[[ -4  21  20  21 -11  -9 -33   6 -16  -9  -6  13  -2]
 [ -8  58 -14  14   1  -4 -76  -1 -11 -12   7   8  10]
 [ 11  30  -7 -17 -12  21 -47  -6  20 -20   6 -24  -6]
 [-21  -6 -16  57   9 -42   7  26 -49  -5  -5  39   5]
 [-16  -3  -5  -8   6  -1   0 -14 -21   3   4  -5  -1]
 [  1  -3   1  -1 -14 -23  18  11 -15  -4 -10   7 -12]
 [-18   3   3  47  -6 -41 -11  19 -49   1  -9  34   0]]
->
[[ -4  21  20  21 -11  -9 -33   6 -16  -9  -6  13  -2]
 [-18   3   3  47  -6 -41 -11  19 -49   1  -9  34   0]
 [  1  -3   1  -1 -14 -23  18  11 -15  -4 -10   7 -12]
 [-16  -3  -5  -8   6  -1   0 -14 -21   3   4  -5  -1]
 [ 11  30  -7 -17 -12  21 -47  -6  20 -20   6 -24  -6]
 [ -8  58 -14  14   1  -4 -76  -1 -11 -12   7   8  10]
 [-21  -6 -16  57   9 -42   7  26 -49  -5  -5  39   5]]

[[ 56  -1 -22 -58  -3   1  20]
 [-22   8  -9  29  15  11  29]
 [ 33 -40  -7  18 -26 -14 -17]
 [-66   8  59  -3   8  12   1]
 [-50  21 -35   4  -9  16  31]
 [ 39 -19  43 -43  -8 -12  -1]]
->
[[-66   8  59  -3   8  12   1]
 [ 39 -19  43 -43  -8 -12  -1]
 [ 33 -40  -7  18 -26 -14 -17]
 [-22   8  -9  29  15  11  29]
 [ 56  -1 -22 -58  -3   1  20]
 [-50  21 -35   4  -9  16  31]]

[[-62 -32 -11  13 -59   0  18  12   5 -79 -12  27  19 -26  14]
 [-29 -23  17  13 -55   2 -26 -21 -46 -20 -15  -5 -14 -18   0]
 [ 29  37  33  -8  35  -7 -62 -46 -30  38  21 -46 -38  27 -38]
 [  2 -15 -42   2  14   9  45  41  53  10   7  40  44  -5  27]
 [-30  -5 -19   9 -24   9  45  10  38 -46   1  42   8   5  18]
 [ 22 -44 -32  -3  20  16 -34  17 -28  60 -46   0   6 -39 -20]]
->
[[ 29  37  33  -8  35  -7 -62 -46 -30  38  21 -46 -38  27 -38]
 [-29 -23  17  13 -55   2 -26 -21 -46 -20 -15  -5 -14 -18   0]
 [-62 -32 -11  13 -59   0  18  12   5 -79 -12  27  19 -26  14]
 [-30  -5 -19   9 -24   9  45  10  38 -46   1  42   8   5  18]
 [ 22 -44 -32  -3  20  16 -34  17 -28  60 -46   0   6 -39 -20]
 [  2 -15 -42   2  14   9  45  41  53  10   7  40  44  -5  27]]

[[-17  22 -15  -1  10  31  27 -10 -16   7  16 -22  -6]
 [ -8   3  -5  47 -10  26   8 -34 -78 -18 -10  21 -12]]
->
[[ -8   3  -5  47 -10  26   8 -34 -78 -18 -10  21 -12]
 [-17  22 -15  -1  10  31  27 -10 -16   7  16 -22  -6]]

[[-13 -51 -30   2 -31  30   0 -29 -10  -8 -44 -13]
 [ -4  42 -66   8 -37  52 -37 -24  35  30 -56  28]
 [-16 -28   1 -21  -8 -37  -5 -11 -30 -27   2 -25]
 [-34 -35 -15  14 -32 -35  13  12 -15 -11 -38 -42]
 [  5  -3   9  21   7  18  15  13  11  10   0   1]]
->
[[  5  -3   9  21   7  18  15  13  11  10   0   1]
 [-16 -28   1 -21  -8 -37  -5 -11 -30 -27   2 -25]
 [-34 -35 -15  14 -32 -35  13  12 -15 -11 -38 -42]
 [-13 -51 -30   2 -31  30   0 -29 -10  -8 -44 -13]
 [ -4  42 -66   8 -37  52 -37 -24  35  30 -56  28]]

[[-20  -7 -13  16  14  22   7  16   5   4   3  -5]
 [ 23 -43  10  14 -42 -18   1  -1   6 -66   4   4]]
->
[[ 23 -43  10  14 -42 -18   1  -1   6 -66   4   4]
 [-20  -7 -13  16  14  22   7  16   5   4   3  -5]]

[[-44 -35  61  43 -35  24  34  -8  51  64 -40  51 -11 -61 -22]
 [-52 -51  10 -52  61 -36 -23 -67 -35 -44  68  56  14 -30  57]
 [ 53 -15 -40 -20 -55  41  66  18  28 -29  29 -15  66  47  49]
 [ 22   2  41  52   8   4 -23 -19 -64  51  54   9  49 -69 -24]
 [-61 -63 -62  44  60  62 -20 -25  67 -34  63  41  22  40  17]]
->
[[-44 -35  61  43 -35  24  34  -8  51  64 -40  51 -11 -61 -22]
 [ 22   2  41  52   8   4 -23 -19 -64  51  54   9  49 -69 -24]
 [-52 -51  10 -52  61 -36 -23 -67 -35 -44  68  56  14 -30  57]
 [ 53 -15 -40 -20 -55  41  66  18  28 -29  29 -15  66  47  49]
 [-61 -63 -62  44  60  62 -20 -25  67 -34  63  41  22  40  17]]

[[  3   9 -42  -1   0   5   1 -54   2  -2  -1  -5   1   4]
 [  8 -12  -3 -34   4   2  -4  -6  -4  -3   2 -72  -1  -9]]
->
[[  8 -12  -3 -34   4   2  -4  -6  -4  -3   2 -72  -1  -9]
 [  3   9 -42  -1   0   5   1 -54   2  -2  -1  -5   1   4]]
